In the rows, zero is written as 128.
Rotation paths and how fast each direction turns (degrees each step)
Each turn is a multiple of 5 degrees from 10 to 175, or 0.
Each row of a path follows its step; steps can be skipped.
Rotation 1:
step 3: [136 135 129 118 131 130 144 126 112 120 130 120 126 131 119 133 128 122
 138 132 114 136 140 132 144 134 128 134 128 135 133 131 124 138 124 135
 122 133 131 123 121 133 121 125 120 124 127 130 135 132 132 123 133 127
 147 123 131 130 138 126 132 126 132]
step 6: [127 125 141 130 123 122 142 143 119 130 131 119 118 133 122 140 129 140
 117 128 124 143 133 122 127 129 133 131 123 137 126 135 127 138 121 129
 116 132 122 126 130 123 124 130 134 129 131 130 135 130 120 132 130 130
 149 123 136 127 133 127 131 128 121]
step 7: [130 130 127 136 113 120 132 134 122 126 133 128 138 122 125 139 125 124
 130 130 125 125 130 129 147 126 132 126 136 130 123 129 124 117 137 127
 135 139 127 132 129 130 130 131 134 120 135 124 131 115 133 124 147 130
 135 141 123 125 125 130 131 129 110]
step 11: [139 133 137 131 124 133 137 121 120 133 123 119 117 129 122 136 141 124
 135 138 122 124 123 132 136 127 122 129 135 131 129 130 129 134 128 123
 122 135 134 108 132 131 136 116 124 129 139 137 131 124 132 135 132 133
 137 128 121 127 145 131 123 129 131]
step 14: [139 135 131 134 128 126 130 127 125 131 139 119 123 122 118 144 135 129
 126 136 127 139 139 117 127 126 134 131 130 123 141 129 116 127 128 126
 119 129 121 129 129 136 132 126 139 123 136 143 132 123 130 130 135 136
 143 133 126 136 141 133 135 129 129]
step 19: [128 127 130 116 114 122 138 121 123 137 125 124 111 134 136 139 121 114
 127 123 126 127 127 119 137 133 124 137 135 134 125 131 130 121 122 132
 117 138 128 118 128 128 134 121 135 123 139 134 121 127 132 133 135 127
 136 136 122 124 129 121 122 120 136]
step 23: [140 126 136 142 119 127 115 126 120 135 120 112 125 130 131 123 123 138
 129 132 129 130 127 136 130 125 121 124 126 146 120 141 128 126 131 130
 125 136 127 132 132 130 133 123 135 129 133 127 135 133 114 118 135 129
 141 141 133 125 128 133 125 131 125]
step 24: [126 125 127 121 115 118 140 135 126 132 135 124 128 122 125 132 129 140
 122 135 126 131 131 126 126 132 125 128 139 134 126 126 128 132 130 142
 109 137 137 120 119 132 127 140 123 125 140 131 139 129 122 128 139 134
 127 122 113 128 130 138 128 135 120]
step 25: [124 132 119 129 108 123 132 133 125 132 120 121 132 128 118 147 142 129
 117 129 120 137 125 140 129 124 130 124 128 126 128 125 116 119 122 124
 133 126 125 130 125 121 126 127 133 122 125 140 131 111 123 129 124 131
 142 138 128 131 122 126 132 130 125]
Directions:
[130 128 130 126 131 129 129 127 129 127 125 126 131 128 128 129 129 125
 130 128 129 126 129 128 127 130 127 125 130 128 130 127 128 130 128 125
 124 131 126 127 128 130 129 126 128 128 126 127 127 130 128 126 128 125
 129 128 127 127 126 126 126 128 132]	40
[127 125 129 129 126 127 124 126 124 127 128 129 128 130 132 130 129 129
 128 128 131 128 129 128 127 131 127 129 128 126 128 129 132 130 127 127
 126 129 128 129 126 128 128 129 129 126 126 127 128 131 126 129 127 127
 127 129 128 131 129 129 128 128 127]	100
[129 128 124 129 128 128 128 127 130 128 130 129 129 125 128 129 125 130
 128 129 130 127 127 127 128 128 126 129 131 130 129 128 130 127 128 128
 131 129 128 130 126 129 130 128 129 126 126 133 125 131 129 126 130 127
 131 131 129 126 131 127 129 128 129]	155
[127 129 126 128 126 126 127 124 127 130 128 129 125 129 127 125 128 126
 130 129 127 127 128 129 126 128 127 130 130 125 125 125 127 128 130 124
 128 130 129 127 131 127 129 130 131 129 127 127 127 127 129 126 127 130
 130 128 129 127 129 125 125 127 128]	100
[125 126 127 126 126 130 128 124 127 128 130 130 127 128 129 128 129 127
 128 127 126 130 127 130 128 126 124 128 130 131 130 128 127 127 127 127
 129 127 127 127 127 127 129 124 126 127 128 126 130 130 133 129 128 129
 129 126 128 131 127 126 127 128 130]	45
Rotation 2:
step 1: [129 133 124 127 140 117 130 132 123 137 130 131 128 131 127 131 137 121
 123 132 136 126 120 127 125 133 122 121 123 133 134 134 125 121 117 128
 127 126 129 122 125 150 128 129 141 127 137 125 125 120 129 129 129 137
 139 138 133 124 115 130 123 121 124]
step 7: [124 133 135 126 137 123 123 133 121 128 135 123 134 136 130 124 131 128
 123 120 127 115 115 138 129 135 122 125 121 129 134 137 133 125 114 132
 131 125 130 129 122 135 125 126 143 119 123 131 129 120 129 132 119 133
 137 122 129 124 121 118 137 139 125]
step 9: [127 130 132 124 136 130 137 132 126 139 128 129 130 143 128 127 125 137
 117 131 133 129 133 122 131 133 125 120 138 116 123 137 118 140 119 122
 129 125 131 123 134 132 128 136 124 131 122 134 120 111 129 132 131 137
 129 133 121 136 119 132 126 129 122]
step 10: [122 121 133 136 136 128 130 136 112 143 132 133 125 122 129 130 132 125
 128 125 130 124 127 128 129 131 122 126 129 128 129 134 131 126 116 136
 127 126 132 121 131 135 125 122 126 122 137 129 122 116 133 134 120 145
 130 139 136 120 114 125 119 124 127]
step 12: [125 127 136 126 137 116 131 133 122 131 129 130 131 137 116 133 122 127
 124 119 124 126 131 137 125 130 132 130 133 121 110 134 127 133 119 136
 136 112 123 128 130 127 125 127 131 122 118 139 135 126 135 131 131 131
 132 118 119 127 125 135 136 121 133]
step 14: [117 125 134 119 142 125 138 130 122 126 128 126 125 128 129 122 118 132
 131 121 125 136 120 124 120 130 131 121 132 128 133 128 129 125 119 123
 123 131 129 128 132 132 143 127 137 125 135 122 129 114 128 132 134 135
 128 122 126 128 108 123 128 129 122]
step 19: [126 128 131 129 139 127 134 145 119 136 133 134 125 131 131 131 132 131
 133 120 131 115 123 127 124 128 130 116 125 130 121 140 120 131 119 133
 124 125 128 119 130 123 123 117 134 122 125 137 124 121 134 131 129 137
 135 128 135 128 119 124 121 133 115]
step 22: [131 121 141 128 135 121 141 134 117 140 138 130 131 130 118 130 128 127
 133 124 129 132 129 121 123 124 114 131 130 134 122 135 131 118 115 129
 128 128 142 125 133 126 126 136 129 122 116 132 130 117 123 132 129 136
 131 133 127 129 125 136 132 122 127]
step 26: [131 125 127 122 139 120 135 122 123 133 126 133 132 122 124 115 130 135
 113 124 126 121 128 128 118 120 129 126 134 136 131 138 123 123 108 125
 125 127 125 119 125 135 129 133 133 130 133 127 122 116 133 129 122 136
 136 129 123 131 119 126 127 120 127]
Directions:
[128 128 129 130 127 130 129 128 130 125 128 131 126 130 129 127 131 126
 128 129 130 128 128 128 131 126 129 127 129 127 127 128 129 126 129 131
 127 125 130 126 124 130 130 127 128 125 127 127 129 127 130 127 125 129
 129 125 126 127 128 128 128 128 128]	80
[128 131 130 126 128 130 128 127 127 127 130 128 129 129 128 127 130 130
 130 131 129 133 127 128 128 130 127 124 126 128 131 130 132 127 127 128
 129 130 128 130 128 129 128 132 128 127 127 127 131 127 127 129 128 129
 127 128 128 129 129 127 132 130 129]	45
[128 128 129 128 128 127 127 128 129 127 130 128 130 128 130 129 130 126
 126 128 126 128 130 129 129 126 128 131 130 130 126 130 130 127 125 124
 130 129 128 128 127 125 126 132 128 128 126 128 128 128 127 127 127 127
 125 126 125 130 127 126 129 125 127]	80
[129 128 129 130 131 127 126 130 129 129 131 127 125 129 131 130 130 130
 130 128 129 129 127 128 129 129 126 130 124 126 127 129 126 123 127 129
 131 128 129 129 126 129 127 127 126 129 125 129 125 128 128 128 128 127
 129 131 131 128 128 127 128 128 128]	120
[126 127 128 127 128 127 129 128 131 125 127 127 132 128 128 128 127 130
 129 129 128 129 126 128 131 128 130 132 128 130 130 128 127 131 129 130
 130 127 126 128 128 128 124 129 127 126 127 131 127 130 130 130 128 128
 130 128 127 126 128 128 130 128 127]	85
[128 129 130 127 127 127 126 128 134 127 130 130 126 131 126 128 128 129
 129 126 126 125 125 127 129 131 129 128 129 129 128 127 130 129 126 128
 129 130 130 127 129 127 130 128 129 128 129 131 128 127 126 127 129 129
 128 126 132 128 130 129 128 126 129]	70
